In the data rows, the value 128 means zero.
Here is a table of points, one per row:
[163 164  93 120 150 128 202 101  82 119 163  93 118 104 125 154  96 125
 106 130 131 156 224 170 116  96 125 131 142  98  95 142]
[186 138 114 183 124 121 181 142 113 163 109  95 182 139  90 179  99  93
 138  75 144 115 112 126 166 142 120 154 152 125 167 200]
[161 169 130 117 127 139 137 107 139 126 176 136 181 114  84 176  71  98
  80 133 102 163 166 172  92 151 100 115 150  66 142 162]
[136 166  48 123  70 149  99 157 175 138 138 162  75  49 194 132 110  50
 157 163  35 219  77 180 214  89 176  82 178 131 112 130]
[119 182 186 187  55 141 181 129 149   0 164  68 123 141 120  88 176  98
 108  74 160 124 150 182  74 121  92 157 137  23 124 182]
[175 176 217 182 107 141 117  63  76 138 140 111 168  82 141 146  65 108
 161 114 117 142 183 168 118  92 119 190 198 174 111 119]
[ 66 122 107 180  88 138 120 148  84 172 143  96 168 172 116  91  73 167
  59 148 103 160  73 128  50 163 113 158 153 100 102 146]
[123 148 121 168 136 136  94 162  96 124 129  96 104 111  73 205 116 185
  99 134 146 168 163 178 139 140 128 140 156 127 148 179]
[101 106 122 112  92 149  88 135 147 158 123 146 111 151 117 143 150 124
 110 130 189 142  94 123  92 134 113 178 134 112  39 151]
[109 211 155 138 192 255  72 183 200  46 223  86 208 112 106 105 179 136
 113 114   0 106 135  91 127 108 186 143 123 255  85 128]
[ 90 142 181 111  83 212 115 140  73 106 144 171 169 124 142 130 156  89
  88 143  98  88 218 107 139  69  41 221 193  85 178 140]
[ 76  98 115 146 108 182 124 126  95 151 145 139 133  73 142 177 130 103
 127 103 115  65 161 121 139 171 109 179 133 114 192 128]
[117 165 107 136 122 123 113 238 126  91 101 150 106 111 164  98 122 101
 132  92 185 117 172 184  99 154  91 143 148 216 181 180]
[135 203  95 151  59 103  92 221 121 137 126  84 159  66 154 217 130  60
 119  89 105 102  98 105 105 183  95 123 159 153 150  83]
[ 33 131 213 209  82 121 121 132  77  16 216 255 137 149 170 148  72  94
 105  82 123 154 118 184 113 147 142  79  99 154  62 143]
[106 101 122 118  95 151 127 149  57 161 137 133 130 150 122  93 146 146
  83 136 123 146  91 156 106 146 121 115 181 120  92  94]
[125 131  82 148  99 116 141  94 181 105 139 147 130 102 182 191 100 133
 171 175 151 131  91 115 165 119 146 253 141 104 124  95]
[128 157 138 162 143 149 143 112 159 121 134 117 106  94 139 138 110 145
  89  87 154  96  94  85 185  95  59 104  61 116 193 105]
[127 239 131 154  60  99  85 191 124 108  71 147 172  69  89 153 154  94
 159  90 109 127 104 102  84 185 137 125 151 112 167  89]
[147 194 129 117 102 133 172 117 128 149 155 114 113 129 141 142  79 143
  97 184 142 142 237 155 105 131 129 117 114 125 115 160]
[ 61 127 125 180 119  99 134 147  96 174 145  98 145 188 151  95  85 181
  46 177 109 109 105 141  95 186 138 169 165  77 120 101]
[138 214 103 110  23 116 124 230 111 152 123 119 141  83  88 188 157  48
  98 130  62 112  95 116 139 162 106 138 112 169 139 107]
[ 64 120  94 176 109 115  72 183  75 140 148  83  80  46 142 175 130 107
 122 131  64 104 181 138 138 236 180 118 103 123 158 194]
[ 63 140 161 144  35 157  56 115 176 203 142 116 211  73 125 176 126 116
 128 129 127 202 158 179 106  90 179  97  46 148 207 102]
[113 172 191 131 157 152  99 130 132  83 159 103 101 141 134 158 115 114
 117 133 155 121 160  99 151 100 118 114  73 165 214  34]
[151 249 166 157 117 130 130 116  64 158 130 109 139 111 165 158 125 148
  60 107  96 125 184 120 130  44 161 140 223 163 109 140]
[120  98 186 149 148 146 135 154 111 184 187  97 130  96  66 108 144  88
 154 110 133 120 111 106 121  88  82 128 129  98 193 148]
[148 160 144 127 159 115 148 127  37 103 137  85 150 135 119 213  60 128
 109 147 145 117 143 128 148 110 159 157 114 144 126 156]
[155  86  91 175 135 136  92 197  99 131 128 135 146 135  66 202  57 123
 113 163 104 158 160 127 117 117  67  95 159 129 142 106]
[116 226 163  85 109 140 113 133  68 132 142 103 150 105  78 204  66 192
 116 130 157 100 125 169 110 102 146 165 106 138 131 149]
[125  65 103 110 127 159 100 145 125 158 134 136 131 144 100  71  81 113
  69 111  85 167 118 152 116 169 125 179 177  91 111  77]
[104 128  66 196 141 153  91 159 118 105 189 137 162 174   2 184 112 144
  95 162 172 117 118 133 146 177 123  89 157 101 170 158]
[ 61 143 122 101 112 237  67 166 175 137 125 158  90  78 105 157 100  70
 131 153 178 160  76 151 128  86 136 163 188  50  81 133]
[124 127 135 198 114 119  18 158 154 184 170 144 157 146   3 162 130  91
  83 208 133  69 139 152 134 172  93 104 189 169 116 128]
[128 215  95 132  74  97  81 218  92 118 127  78 147  75 104 194 152  68
 121  93  80 128  92 139 152 184  68 165 126 143 137  68]
[173 153 126 175 101 160 160 130 133 195  74 105 163 161  83 148 164 125
 102 118 184 107 113 165 154 165  91 105 171 128 165 211]
[137 172 174 129 109 172  99 111  95  64 154 172 136  82  83 225  93 235
 116 134  59 102 172 141 145  65 183 167  93 138  79 125]
[ 99 135  95 118 104 223  76 132 179 157 118 174  96 166 111 158 115  78
 155 149 203 112  84 150 133  85 136 184 133 107  91 163]
[121  61 129 150 106 135 131 109 136 148 157 151 173 142 101 179 162 161
  82  89 172 170  92 110  88 179  83 216 168  90  80 104]
[ 55  75 105 121 125 142 105 159  97 138  84 151 118  73 117 193 109 101
 164  81 101  73 156  85 142 188 137 118 116 100 169 126]
[161 127 157 190  97 159 112 129 159 144 109 108 144 162  84 190 105 118
  99  94 167 106 142 168 151 121 101 126 166 127 149 149]
[ 92 102 137 114  55 108 166 183 122  95 170 120 165  93 142 139 106 195
  99 181 160 149  81  88 156 106 145 172 203 140 156 145]
[ 55 143 120 125  72 153  57 134 166 200 162 153 191 119 118 231 153 115
 197  67 100 221 203 149 152  72  92  87 109 142 132  41]
[150 167 159  97 104 191 164  76  70 116 149 101 122  96 134 148  84 127
  60  82 171 204 200 134 171 120 122 124 128 118 103 160]
[148 139 112 141 137 102 168 130  48 119 106  91 142 160  97 176  76 123
 138 145 143 103 160 129 149  91 157 102 139 141 127 162]
[165 185 119  88 164 127 179  94  81 124 155 109 161 124 148 128  48 111
  85 108 124 150 181 148 112 100 148 111 134 100 122 159]
[117 152 111 167  79 169  53 157 162 158 180 146 143 152  39 201  89 133
  99 135 185 118 133 110 117 150  42  79 211 141 150 144]
[ 55 164 154 149  83 169  89 173  40 125 148  98 112 129 176 134 133 117
 115 120 102  77 190 127 105 110 109 164 177 110 173 179]
[105 186 138 214 133 161 172 142 153 188  97 102 204 138  76 135 143  86
 129 192 176  89 144 176 187 205  51 143 192 123 171 175]
[110 210 141 126  82 147 153 116 120 178 204  96 132 129 109 145  75 106
  82  89 153 157 168 190 179 105 114 141 159  91 104 171]
[ 86  96  87 158 109 118  70 113  57 139 126 113 134  77 150 190 124  95
 101  97  90 101 102 119  94 186 138 121  95 145 191 206]
[115 129 110  70  78  90 113 145 142 110 190 104 100 144 199 158 138 148
  94 176 117 156 107 123 143 149 153 140 190 145 140 144]
[106 202 141 181 167 124 122 156  94 126 174  96  90 138  84 150 142 145
 147 111 114 138 109 125  87  61 118 151  82 204 187 119]
[ 81 108 128 129  95 143  97 165  94 149 133 141 139 100 146 160 135 104
  95  89 115  81 176 100 149 160 168 133 135 102 194 148]
[166 130 164 148 124 144 153 142 134 134 109  90 154 146 100 198  83 110
 150  73 135 138 156 151 141 179  98 142 162 158 161 173]
[144 154 106 150 121 172 106 155  93 151 208 125 132 133 113 195  86 163
  83 194 113 158 156 125 110 193  75  80 132 103 127 151]
[107 158 230 165 124 147 133 143 109 170 172 119 182 207 104 156 190  97
 181 143 105 195  80 145 143 141 103 144  55 151 193 197]
[119 173 148 128  51 107 205 176  89  55 175 144 120 160  74 129 177  51
  81  79 150 222 133 119  74  91 109 177 144  86 123 186]
[134 226 185 135 135 207  99 114  94 113 135 101 200  91 146 134 127 170
 112  76  71 137 184 127 223  84 125 158 235 160  71 172]
[126 113 206 142 177  31 155 212  93 211 154 125  51 212 106 152  56 145
 168 125 146 188  98 104 118  90  44 185 104  35 255 208]
[143 193 121 110  88  79  40 199 103 127  74 101 158  85 119 169 147  94
  86  68 124  88  79 122 137 164  99 118 142 162 152  89]
[ 90 121 145 104 103 171  64  99  71 130 113 134 116 136 145 147 164 109
 111 104  88  70 195 120 145 129  76 183 123 103 158 169]
[160 182 150 127   0  92  22 159 103  58  72  82 113 104 110 135  96 166
 197  76 163 105 111 181 117 171   3 110 102  92 188  88]
[177 178 182 100 116 135  46 123 148  86 130 154 155 167  96 197  61 175
 104 129  96  76 152 181 146  83 160 139 115 117 145 125]
[102 135 168  87 109 136  63 116  66 144 163 134 132 117 147 142 189 109
 116 109 114  82 184 146 103 140 119 162 178 106 157 177]
[109 179  98 117 144 125 100 126 122 109 131 150 149 105 222 169 153  99
 132 199 117 186  73 183 185 148 180 119 164 102 147 141]
[ 79 185 148 189 219  31 135 105  93 137 141 104 128 106 102  54 139  97
 159 141 195 100 143  52 175 168  77 114  78 113 145 180]
[146 175 212 144 122 128 105 128  79 103 150 129 132 105 110 226  63 173
  93 149 123 128 155 183 126  97 171 176 106 171 135 115]
[114 166 172 155 164 141 116 192 157 101 163 112 106 120 117 173 148 168
 152 117 136  95 162 149 102  60 135 152  86 162 190  31]
[184 164 136 162 129 102 197 163 113 203 121 121 134 135  99 173 122 123
 138 100 154 103 148 125 128 166 154 118 186 143 162 194]
[139 139  98 181 133 203  56 166  53 145 135 135  65 128 168 131 144  91
  60 197 135 199 110 188 131 133 167 140 159  82 142  98]
[ 38  82 163 150 116  97 138 159 163 163  80 102 147 164 127 119 103 162
  44 137  99 143 118 121 128 165  90 160 145  87  65 142]
[188 104 189 199 176 129 110 200  45 137 229  32 146  66 135  76 182  98
  99 181 147 113 134  97 112 105 104  57 123  77 206 235]
[122 136 127  61  15 205 122 190  33 162 157 161 139 109 158 132 113 114
 117 120  65 123 191 149  44  19  46 162 185  90 188 192]
[118 146 124 130 107 161 129 156 137 148 161 173 157 109  37 181 118 178
 120 141 188 133 152 172 132 173 102  88 175  93 157 130]
[ 93 153 128  94 138 208  32 162 151 153 134 171  89 123 150 164 101  52
 136 157 189 159  85 149  78  98 135 147 181  69  69 153]
[ 83 135 125 201  46 166  40 159  99 149 149  60 255 124 217 198 151 149
 223 116 155 155 146 187  90  53 127  14  61 134 126 128]
[144 100 163 117 123 129 137 200  91 111 119  99 129  81  71 206  68 132
 106 200 136 116 114 175  94 155 117  42 154 152 137 152]
[234  70 236 145  22 157 135 193 122 193 183 161  83 120 157 141  85 211
 255 123 133  79  99 114 200 176  48 185  51   0 103 195]
[ 82 144 189 172  95 131  46 137 170 199 165 147 204 145 131 196 193 143
 179  78 100 162 151 171 140  79 145 112  74 129 125 105]
[126  60 142  73  76  99 137 147 135  90 173 116 184 170 131 113 101 163
 105 145 168 145 106  61 155 146 141 191 180 157 141 140]
[137 155 162 202  45 159  77 123 186 160  80 164 126 120  46 165 127 170
  84 114 169 154 136 123 151 109  71 124 167 160 136 165]
[126 130  83 157 105 171  78 185  23 132 119 151 166  79 185 161 155 123
 137 144  88  95 172  82  81 172 132 125 109 113 148 181]
[119 185 164 161 186 104 206 120 124 147 168 139  83 152 124 173 189 109
 149 112 123 112  81 123 109 131  81  75 108 149 191 140]
[100 147 149 141 179  77 174  49 103 133 123 149  96  81  76 104 168 132
 190 104 134 137  77 108 156 122  66  99 105 158 194 166]
[112 169  94 143 133 101  63 194 123 110 159 198 177  82 182 133 132 103
  49 136 149  97 122 255  97  96  57 167  76 204 140 157]
[ 58 154 141 181  92 111 102 215  67  64 202 230 170  99 148 168 125 107
  58  69 163 136 121 210 154  98 153 142  77 144  80 150]
[119  96 133 134 138 153 113 190 114 148 177  43 180  93 110 122 175  90
 132 151 143 143 184 128 138  84 121  89  83  76 181 143]
[ 94  77  94 183  99  91 133 114  81 171 172  73 130 183 112  69 123 144
  63 177 105 105 140 193 132 183 135 190 147  96 107  76]
[108 194 104 156 117 125  87 201 100  98 179 221 149 107 166  98 103 147
 123  95 175 121 157 202 109 166  87 145 111 170 155 129]
There is one direction along which these points spread out most. How many in every 100 of the points above lie lower along it than each point below? Answers are rounded to whole numbers. More than half of the points above lie lower than the first one.
[125  65 103 110 127 159 100 145 125 158 134 136 131 144 100  71  81 113
  69 111  85 167 118 152 116 169 125 179 177  91 111  77] 67
[ 33 131 213 209  82 121 121 132  77  16 216 255 137 149 170 148  72  94
 105  82 123 154 118 184 113 147 142  79  99 154  62 143] 10
[128 157 138 162 143 149 143 112 159 121 134 117 106  94 139 138 110 145
  89  87 154  96  94  85 185  95  59 104  61 116 193 105] 71
[155  86  91 175 135 136  92 197  99 131 128 135 146 135  66 202  57 123
 113 163 104 158 160 127 117 117  67  95 159 129 142 106] 60
[161 169 130 117 127 139 137 107 139 126 176 136 181 114  84 176  71  98
  80 133 102 163 166 172  92 151 100 115 150  66 142 162] 59
[143 193 121 110  88  79  40 199 103 127  74 101 158  85 119 169 147  94
  86  68 124  88  79 122 137 164  99 118 142 162 152  89] 23
[177 178 182 100 116 135  46 123 148  86 130 154 155 167  96 197  61 175
 104 129  96  76 152 181 146  83 160 139 115 117 145 125] 12
[110 210 141 126  82 147 153 116 120 178 204  96 132 129 109 145  75 106
  82  89 153 157 168 190 179 105 114 141 159  91 104 171] 51
[123 148 121 168 136 136  94 162  96 124 129  96 104 111  73 205 116 185
  99 134 146 168 163 178 139 140 128 140 156 127 148 179] 58
[184 164 136 162 129 102 197 163 113 203 121 121 134 135  99 173 122 123
 138 100 154 103 148 125 128 166 154 118 186 143 162 194] 92
[119 173 148 128  51 107 205 176  89  55 175 144 120 160  74 129 177  51
  81  79 150 222 133 119  74  91 109 177 144  86 123 186] 74
[161 127 157 190  97 159 112 129 159 144 109 108 144 162  84 190 105 118
  99  94 167 106 142 168 151 121 101 126 166 127 149 149] 72
[137 172 174 129 109 172  99 111  95  64 154 172 136  82  83 225  93 235
 116 134  59 102 172 141 145  65 183 167  93 138  79 125] 4
[115 129 110  70  78  90 113 145 142 110 190 104 100 144 199 158 138 148
  94 176 117 156 107 123 143 149 153 140 190 145 140 144] 41
